Each scene shows the same named points in several views, each turned, perhaps mirrored, and shifted as a whole.
A view may leave some points out. In some views, one point has been moved. Which views, in the order they come, and which point in each? Write - if no view has one.

-- scene 1 --
view 1:
  j_187 [ 1.49 -3.68  3.46]
  j_453 [ 2.24 -4.04 -0.70]
  j_986 [ 3.93 -2.90  0.89]
  j_37 [ 1.31 -1.92  0.16]
  j_13 [ 4.57 -3.53 -2.42]
  j_404 [ 5.99 -0.05 -1.39]
  j_354 [-0.24  2.85  2.72]
view 2:
  j_453 [ 0.06 -2.77 -4.79]
  j_354 [-2.59 -4.96  2.64]
  j_13 [-2.18 -1.62 -6.14]
  j_986 [-1.70 -4.53 -4.75]
  j_37 [-0.68 -3.16 -2.38]
  j_418 [-5.25 -2.99 -5.06]
  j_352 [ 0.65 -5.75 -5.57]
  j_630 [-3.60 -3.11 -3.16]
view 3:
  j_630 [-1.59 -0.81  2.33]
  j_453 [1.82 1.18 1.29]
  j_986 [-0.50  0.93  0.52]
  j_404 [-3.16  0.52  3.56]
  j_13 [0.30 2.25 3.44]
  j_354 [-1.06 -6.32 -0.38]
  j_352 [ 1.10  2.20 -1.49]
  j_187 [ 0.92 -0.27 -2.44]
  j_37 [ 1.12 -1.15  1.17]
  j_418 [-3.18  0.98  3.34]
view 4:
  j_352 [ 1.70 -5.32  0.34]
  j_187 [ 1.75 -5.66 -2.19]
  j_630 [ 1.47 -0.16 -1.61]
  j_404 [ 2.56  1.48 -0.36]
  j_418 [2.77 0.99 0.13]
  j_13 [ 0.33 -0.78  1.81]
  j_37 [-0.28 -2.47 -2.00]
  j_986 [ 1.80 -2.73 -0.35]
  j_354 [ 0.64 -1.48 -7.60]
  j_453 [-0.29 -3.08  0.30]
view 5:
  j_404 [ 2.17 -0.71  2.10]
  j_13 [ 0.75 -3.77  0.88]
  j_630 [ 3.11 -1.22 -0.01]
  j_187 [ 1.44 -1.59 -5.19]
  j_352 [-0.56 -2.71 -3.92]
  j_354 [ 7.75  0.66 -3.66]
  j_453 [ 1.24 -4.14 -1.92]
  j_418 [ 1.52 -0.58  1.94]
  j_986 [ 1.05 -1.81 -1.75]
view 6:
  j_630 [-6.02 -7.59 -6.05]
  j_404 [-6.70 -6.10 -7.68]
  j_13 [-4.92 -4.21 -4.93]
  j_986 [-3.15 -6.80 -5.68]
  j_352 [-0.57 -6.67 -4.56]
  j_418 [-6.08 -5.84 -7.96]
  j_37 [-4.54 -8.13 -3.41]
view 7:
  j_986 [-6.08 -3.46 -2.16]
  j_418 [-2.71 -2.76 -2.72]
  j_404 [-3.07 -0.72 -1.44]
  j_453 [-7.70 -2.56 -3.66]
  j_352 [-7.68 -5.60 -3.04]
  j_187 [-8.67 -5.35 -0.60]
  j_630 [-5.15 -1.17 -0.80]
  j_37 [-8.04 -1.72 -1.30]
Moved in: view 7
  out of place in view 7: j_418

-- scene 2 --
view 1:
  j_408 [-1.97 -0.86 -0.33 -0.37  1.81 -1.01  7.17  1.53]
  j_33 [-0.77 -0.79  1.08 -1.03 -1.61 -2.83  3.08  0.63]
  j_442 [-0.31 -1.35  2.09 -1.21 -0.63 -3.02  2.20  0.89]
  j_621 [-0.93 -0.55  1.33 -0.37 -1.53 -2.45  2.18  0.59]
  j_928 [-1.92 -0.42 -1.30 -1.15  1.59 -1.54  7.57  2.06]
  j_150 [-0.58 -0.08  1.71 -1.41 -0.75 -2.70  2.95  0.21]
  j_731 [-2.12 -1.54 -0.34 -0.21  1.40 -0.64  7.55  2.03]
  j_112 [-0.40 -1.08  1.53 -1.70 -0.93 -2.93  3.01  0.10]
  j_303 [-1.76 -1.20 -0.81 -1.20  1.57 -1.09  7.50  2.12]
  j_675 [-1.87 -0.45 -1.35 -2.01  1.49 -0.87  7.71  2.06]
  j_156 [ 0.17 -1.45  1.73 -2.12 -0.66 -3.20  1.99 -0.09]
view 2:
  j_334 [-3.72 -1.25 -2.80 -0.44 -2.01 -1.94  0.13 -1.27]
  j_150 [-0.43 -2.07 -1.38 -2.03 -2.48 -4.55 -3.22 -1.80]
  j_442 [-0.43 -1.52 -0.97 -2.95 -2.04 -4.98 -3.25 -3.00]
  j_107 [-3.78 -0.65 -2.16 -0.24 -1.14 -1.38 -0.17 -1.82]
  j_731 [-3.59  0.12 -2.52 -0.77 -1.56 -1.57  0.82 -1.32]
  j_156 [-0.72 -2.21 -1.01 -2.72 -2.05 -6.09 -3.25 -2.69]
  j_928 [-3.68 -0.97 -2.22  0.82 -1.88 -1.60  0.24 -1.62]
  j_675 [-3.58 -0.51 -3.02  1.28 -1.67 -2.13  0.32 -1.61]
  j_408 [-3.46 -0.30 -2.02 -0.28 -2.13 -1.83  0.36 -1.20]
  j_112 [-0.72 -2.34 -1.44 -2.33 -1.90 -5.12 -2.79 -2.24]
  j_621 [-0.72 -2.33 -2.18 -3.47 -2.74 -4.22 -3.38 -2.37]
view 3:
  j_442 [-2.76  0.26 -4.59 -0.70 -1.69  3.31  2.05 -0.74]
  j_621 [-3.02  1.20 -3.28 -0.38 -0.84  3.50  1.73 -0.85]
  j_112 [-3.17  0.48 -4.00  0.34 -1.85  3.34  2.44 -0.14]
  j_156 [-3.54  0.47 -4.80 -0.06 -2.35  3.25  2.67 -1.07]
  j_928 [ 0.30 -1.54 -1.26  2.75 -1.29  0.19  1.16  1.87]
  j_731 [ 1.76 -0.67 -1.91  2.54 -1.12  1.20  0.99  1.84]
  j_107 [ 0.55 -1.19 -1.47  2.27 -1.41  0.99  0.30  1.74]
  j_150 [-3.09  0.19 -2.99 -0.18 -1.72  3.24  2.60 -0.39]
  j_33 [-3.16  0.94 -3.34  0.28 -1.27  3.30  1.79  0.23]
  j_675 [ 0.37 -0.92 -1.25  2.84 -2.02 -0.35  1.59  2.20]
view 4:
  j_731 [ 1.39 -1.67  3.32  1.72 -1.45  1.12 -1.08  1.14]
  j_334 [ 2.14 -1.60  2.78  0.39 -1.52  1.67 -0.90  0.91]
  j_928 [ 2.43 -1.70  3.68  0.69 -0.58  1.65 -0.25  1.09]
  j_107 [ 2.09 -1.70  2.98  1.07 -1.05  0.83 -0.23  1.31]
  j_408 [ 1.23 -1.59  3.77  0.80 -1.22  1.27 -0.59  0.77]
  j_156 [-1.18 -1.62 -0.77 -1.31 -0.89  1.59  2.43 -2.71]
  j_33 [ 0.63 -1.31 -0.42 -0.86 -1.56  0.78  1.35 -2.65]
  j_303 [ 1.93 -1.88  3.22  1.29 -0.54  1.64 -0.54  1.12]
  j_150 [-0.09 -1.61  0.33 -1.60 -0.98  0.63  1.44 -2.78]
  j_621 [-0.13 -0.57 -0.73 -1.46 -1.93  0.36  1.08 -2.59]
  j_675 [ 2.41 -1.81  3.44  0.87  0.18  2.05 -0.95  0.95]
view 5:
  j_928 [-0.63 -0.14  3.48  1.99  4.62  1.48  4.60 -0.08]
  j_621 [-0.18 -4.16  2.18  3.89  3.69 -3.31  3.40 -1.79]
  j_334 [-0.19 -1.50  3.34  2.30  4.53  1.38  5.15 -0.15]
  j_112 [ 0.54 -2.89  1.59  3.02  3.96 -3.40  3.29 -2.08]
  j_442 [-0.09 -3.02  1.03  3.88  3.68 -3.34  2.62 -2.54]
  j_107 [-0.54 -0.91  3.57  2.68  4.51  1.80  4.04 -0.62]
  j_731 [-0.82 -1.37  3.04  2.20  4.47  2.55  5.07 -1.26]
  j_156 [ 0.94 -2.86  0.61  3.45  3.73 -3.90  3.00 -2.23]
  j_33 [ 0.25 -3.61  2.50  3.00  3.92 -2.95  3.05 -1.72]
  j_150 [-0.09 -2.57  2.31  3.48  3.90 -3.60  3.65 -2.16]
view 6:
  j_33 [ 4.14 -7.31 -0.36 -0.47 -4.73 -1.33  1.09 -7.08]
  j_442 [ 3.50 -7.01  0.37 -1.28 -4.41 -2.33  1.89 -7.85]
  j_150 [ 3.39 -7.66 -0.63 -0.50 -4.36 -2.31  1.80 -6.92]
  j_303 [ 5.91 -4.46 -0.39  1.41 -2.59 -3.33 -0.02 -3.28]
  j_156 [ 3.83 -8.08  0.73 -0.85 -4.14 -2.56  1.91 -8.27]
  j_112 [ 3.94 -7.86  0.19 -0.43 -4.10 -2.23  1.51 -7.33]
  j_928 [ 6.07 -4.98 -1.05  1.21 -3.02 -3.82 -0.19 -2.85]
  j_621 [ 3.78 -7.31 -0.28 -0.68 -5.45 -1.27  1.97 -7.13]
  j_334 [ 5.87 -5.21 -0.44  1.45 -3.77 -2.83  0.02 -3.04]
Moved in: -
